In the rows, zero is written as 128.
which system made each run:
D, run 1 (8 x 18):
[[128 135 104  91 107 154 128 138 109 130 117 136 134 155  88 149 175 151]
 [ 89 102  89 175  94 129  96 133 118 132 116 131 134 124 122 142 160 131]
 [ 94 162 124 141 124 115  98 161 124 108 112 124 156 118 134 147 120 163]
 [131 111  99 108 146 158  97 143 119  95 141 105 140 118 117 148 116 150]
 [142 118  95 179 163 149 113 132 130 108 145 131 134 114 138 129 104 132]
 [162 145 125 135 139 116 136 145 131  91 153 128 124 107 171 120  95 139]
 [170 104 138 103 146 153 132 129 143 127 145 140 123 126 165 104  96 128]
 [172 111 160 141 141 134 162 129 131 147 151 162 105 132 132 109 114 131]]
D, run 2 (8 x 18):
[[201 207 111 165 169 136 170 152 123  77 156 166 136 121 165 117 103 170]
 [197  64 112  78  94 144 124 138 129 104 164 125 101 114 214 102 105 123]
 [160 103 188 157 163 152 143 140 151 183 122 213 127 147 151  83  91 143]
 [171 109 196 103  82  81 177 165 103 128 185 140 106 165  88 107 114 139]
 [117 103 130 111  86 116 125 102 149 180 149 144 188 183  89  70 117  66]
 [135 207 109 126  85 119 177 118 114 149 118 177 160 181  86 116 196 131]
 [ 94 109  83  94  26 118 104 130 111 141  97 130 130 148 148 142 208 127]
 [ 53 129 131 147 120 146  77 160 127 162  62 170 153 133 113 155 164 178]]
L, run 3 (8 x 18):
[[172 101 115 115 133 157  96 173 139 103 148 156 142 119 204 105  78 165]
 [146  57 125  74  84 161  98 170 112 129 138 143 115 140 153 134 141 169]
 [131  38 145 149  97 141 105 144 136 169 140 167 122 143 145  99 112 123]
 [169 106 170 106 110 131 147 165 130 153 160 177 146 168 117  87  95 144]
 [142 123 102 106  59 125 130 133 126 146 144 161 176 175 122  87 144 112]
 [152 149 100 169  82 132 144 137 126 147 124 199 148 155 149  99 156 141]
 [107 168 140 153  75  94 128 181 114 125 116 170 150 143 136 126 145 171]
 [ 69 148 134 149 119 127  87 158 139 148  89 159 178 137 124 130 131 154]]
T, run 4 (8 x 18):
[[139 177 127 120 136 118 135 163 114  86 149 124 153 136 103 139 115 168]
 [ 86 112  97 153 146 141  80 135 129 108 127 102 157 114 114 144 111 127]
 [153 137 116 171 157 141 126 144 130 103 133 149 119 111 160 127 106 152]
 [141 108 136 125 132 114 122 151 119  96 168  93 121 109 124 134  88 134]
 [132  71 134 124 146 164  97 140 136 138 137 138 131 127 134 117  95 134]
 [165  83 123 149 108 134 140 140 114 127 162 145 104 132 128 120 127 134]
 [130  93 141 123  94 105 121 132 136 142 156 125 138 137 136 100 106 103]
 [144 117 120  99  94 144 127 140 125 147 129 161 145 156 133 106 139 137]]
F, run 5 (8 x 18):
[[ 99 165 186 139 146  93 167  93 140 164  77 128  82 109 143 144 167 114]
 [109 166 198  95 161 103 167 132 123 138 120 105 111 135  59 152 130 144]
 [155 139 121  97 150 139 169  87 124 126 166  88 130 154  46 131 131  88]
 [156 188  71 164 131 109 166  82 132 106 154 112 148 130 118 113 136  79]
 [107 211 103 113 109  94 132 106 145 109  95 106 149 111 187 130 147 113]
 [ 86 162 156  88 155 141 124 101 147 153  58 124 112 108 154 150 167 136]
 [ 98 120 179 133 192 136 141 115 125 143 109 103  87 110  67 171 137 140]
 [140 120 154 128 178 119 148 114 126 115 177  80 127 128  58 127  78  99]]
Y, run 6 (8 x 18):
[[ 94 137  80  99 140 167 106 101 132 142 113 108 175 151  63 144 159 110]
 [104 116  83 209 111 105 118  92 137 135 123 121 121 109 152 126 147  83]
 [ 97 177 136 136 118  88 112 158 120  90 101 104 123  95 165 157 130 165]
 [ 90  91 132 104 172 155  81 131 135 123 115  90 132 104 113 153 105 136]
 [156  95 122 188 173 143 140 122 118 112 155 121  93 105 115 143 107 127]
 [177 141 122 104 127 115 144 147 120  77 171 105 116 111 156 124  94 140]
 [171 119 125  77 157 178 128 120 143 131 123 146 125 129 169 111 113 139]
 [171  94 136 107 115 155 161 118 115 146 131 156  80 140 136 129 168 139]]
K, run 7 (8 x 18):
[[170  99 103 165  72 112 170 108 111 142 174 148 110 157 103 107 159  92]
 [149 149 135  92  55 108 152 147 123 146 130 172 147 168 151  95 157 139]
 [ 92 131 115  90  87 154 103 143 124 161  89 163 167 166 105 135 177 157]
 [ 62 159 122 168 110 105 115 141 112 141 100 126 153 140  63 157 166 141]
 [ 98 210 130 149 139  86 128 147 123  98 134 104 173 132  83 136 110 138]
 [142 192  66 123 158 139 114 135 128  65 149  95 176 121 132 134 100 137]
 [143 145  60 158 139 144 100 133 127  73 125 114 127  88 198 145 125 149]
 [120 107 143 157 153 135  92 161 138 109 103 140  96  78 212 140 103 168]]
K, run 8 (8 x 18):
[[159 141 136 175 130 102 159 116 139 128 154 145 125 124 147  98 108 101]
 [172 115 133  72 117 146 138 145 122 115 144 140 121 139 153 115 124 150]
 [108  78 110 130 101 148  99 117 130 155 113 137 128 131 139 127 152 118]
 [111 127 162 156 122 113 146 136 120 158 111 157 110 136 104 135 153 146]
 [110 137 157 101 117 105 130 142 123 130 142 108 148 144  84 125 111 128]
 [138 150  88 137 133 140 135 105 133 126 142 127 163 147  94 118 132 103]
 [146 160  90 133  98 119 143 134 112  96 138 127 125 125 150 139 154 140]
 [108 148 123 116 112 123 100 144 136 122  96 135 149 120 177 126 131 143]]
F, run 9 (8 x 18):
[[105 113 183  92 163 166 144 118 125 187  85 152 103 148  67 152 168 153]
 [125 100 135 170 149 120 151 124  99 122 177  95 108 139  14 152 128 117]
 [142 154  87 137 120 106 135 111 137 102 188  96 193 150  94  91  82  71]
 [152 197  43 115 114 145 124 109 142  89 115 136 170 125 199 113 149 122]
 [ 81 142 125 126 119 121 105 109 143 136  53 121  94  87 211 154 173 131]
 [ 70 116 220 129 185 130 115 142 140 171  74 133  98 107 104 157 117 160]
 [144  84 174 103 190 154 142 142 109 120 173  94 104 132  27 149  89 141]
 [196 109  88 148 143 134 157  99 128  98 219 104 146 141  99  89  79  69]]
L, run 10 (8 x 18):
[[197 159  79 196 198 156 185  60 138 116 144 136  99 104 149 120 133  84]
 [146 181 142  91  90  68 167 143  98  60 145  69  72  94 158 163 152 151]
 [ 65 116 154 109 132 119 102  85 164 167  51 107 101  90 195 140 156  99]
 [123 107 208 131 195 144 164 119 119 171 115 135  75 129  49 156 137 147]
 [102 130 139 123 130  86 135  97 138 129 170  61 163 143  56 111  88  54]
 [189 190  71 117 174 165 169  65 148 108 137 130 148 132 150 104 135  90]
 [153 160  90 129  77  97 163 126  89  78 132  98  74 107 148 169 195 141]
 [ 74 131 170 159 119  85 112 119 148 147  71 119  92  79 204 139 141 122]]
Y, run 11 (8 x 18):
[[ 67 118  88 186 144 143 111  84 128 159 102 116 134 130  63 156 177  91]
 [ 87 156 112 201 108  59 117 123 125  93 137  75 123  93 136 145 122 100]
 [ 89 178 115 121 182 127  84 137 143  84 109  80 157  89 149 152  93 144]
 [135  93  79 137 190 186  94 111 126  96 129  91 105  90 130 164 124 136]
 [171  89 125 147 147 128 132 135 120  88 158 102  64  81 186 143 105 132]
 [183 120 176  70 166 149 144 155 131 100 143 123  88 106 171 130  88 170]
 [196  85 151  68 157 178 158 121 126 141 157 143  93 143 114 118 117 140]
 [198 111 154 106 107 128 190 112 126 152 163 168 100 158 132  89 137 114]]
T, run 12 (8 x 18):
[[121 142 110 140  99  90 117 149 116  81 142  94 125 101 156 143 123 136]
 [106 128 160 116 152 135  93 164 138 127 110 135 142 116 145 130  94 160]
 [138 104 125 157 142 144 126 157 104 116 151 138 113 131  85 148 127 162]
 [123  99 127 181 136 116 118 123 135 134 157 118 141 125 113 110  93  97]
 [175 131 107 115 133 154 136 131 136 116 155 145 147 136 148  99 105 126]
 [138  94 103 101  88 129 107 134 116 106 144 105 120 120 153 132 134 125]
 [113 104 158 123 103 119 111 151 133 147 110 154 120 122 169 120 128 148]
 [131 124 162 131 101 112 141 159 106 140 142 149 122 150  91 128 138 155]]

runs to name:
run 13 (2 x 18):
[[122 221 184  35  85  98 164 149 130 146  94 152 157 167 128 119 165 161]
 [ 72  98 131 103 115 151 115  80 146 209  95 136 162 173  56 114 172  80]]

Y
run 14 (2 x 18):
[[143  77  45 136  84 138 122  72 129 130 144 104 116 124 158 119 165  64]
 [111 190 154 160 137 120 139 133 145 150  68 187 131 116 187 124 149 160]]

D
run 15 (2 x 18):
[[ 74 116 184 119 121  90 122 114 148 174 111 112 141 137  96 114 117  89]
 [152 169 135 115 165 143 176  94 126 139 143 125 135 159  57 127 140 107]]

K
run 16 (2 x 18):
[[182 116 137  94 219 218 134 129 136 127 123 157 115 124 125 134 109 174]
 [166  63 129 165 134 109 144 123 107  92 181  86  53  86 144 145 112 108]]

F
run 17 (2 x 18):
[[ 85 127 130 173 150 118  88 165 122 106 128 109 138 105 109 156 102 158]
 [112 118 116 114 181 159  82 146 137 106 128 104 157 109 120 137  81 142]]

L
run 18 (2 x 18):
[[ 95  85  67 176 103 174  71 148 123 154 114 174 173 148 107 127 152 146]
 [148 120 124 199 139 134 111 192 114 102 165 168 149 133 118 124  82 175]]

L
run 19 (2 x 18):
[[141 164  68 194 168 167 128 134 116 107 130 157 149 126 100 149 139 159]
 [113 147  95 159 115 100  95 171 107  62 144  91 134  97 147 160 111 161]]

L
run 20 (2 x 18):
[[120 141  98 151 198 190 104 128 127 119 108 138 142 122  92 159 131 160]
 [122 101  97 158 140 120  94 155 107  74 168  73 127 105 101 157 100 136]]

L
run 21 (2 x 18):
[[ 98 157  99 131  95 115 147  97 109 145 102 119 119 140  87 152 208 113]
 [ 96 171 142 216 149  85 143 112 137 138 110 137 125 108 130 133 132 115]]

L
run 22 (2 x 18):
[[136  81 142 160 131 121 153 105 113 137 125 116  45  98 130 159 166 120]
 [125 116 199 105 120  85 151 117 148 158 130 121 115 127 145  96 100  98]]

K
run 23 (2 x 18):
[[118 122  98 177 145 116 108  94 155 111 108 102 103  71 220 130 118 101]
 [112 151 203 111 169 115 119 152 151 129  88 137 109  91 195 127  86 172]]

F
run 24 (2 x 18):
[[157 131 191 109  96  88 156 187 107 110 164 143 112 142 119 120 100 166]
 [147 124 146  80 143 156 125 138 142 154 147 155 180 175  92  92  91 127]]

Y
run 25 (2 x 18):
[[152 208 173  84 166  94 162 156 116  68 140  82 110 102 135 154 100 170]
 [121 114  77  92 166 160  79  94 159 101 126  72 165 102 171 119  81  84]]

K
run 26 (2 x 18):
[[ 82 143  92 151 117 148 127 101 119 156  69 143 111 129 107 170 220 132]
 [ 55  96 155 160  90  59 102 124 123 134 121  73 106 102 117 150 131  95]]

Y
run 27 (2 x 18):
[[ 72 138 167 170 146 105 121 127 136 161 100 139 140 130  90 133 125 124]
 [ 98 156 106 161 132 108 126 132 114 106 148  95 153 133  62 147 125 117]]

Y
run 28 (2 x 18):
[[ 66 154 121 187 113  99 102 141 128 139 120 134 180 144  74 130 125 126]
 [136 196 114 150 144 117 140 158 113  88 154 123 166 138  81 137 112 161]]

K
run 29 (2 x 18):
[[165  70 111 131 162 185 111 114 146 145 131 159 121 124 168 105 111 123]
 [180 115 138 128 101 132 164 154 100 115 143 157  77 129 147 137 157 169]]

Y
run 30 (2 x 18):
[[164 165 111 178  86  94 148 171 119 101 166 170 157 144 157  98 105 148]
 [121 136  95  71  92 159  87 160 131 119 115 145 187 153 152 117 134 161]]

Y
run 31 (2 x 18):
[[177 146  91  64 165 193 147  97 129 110 102 129  96 118 168 147 170 146]
 [109  65 137 153  86  93 131 125  99 126 140  95  55 100 122 165 167 116]]

L
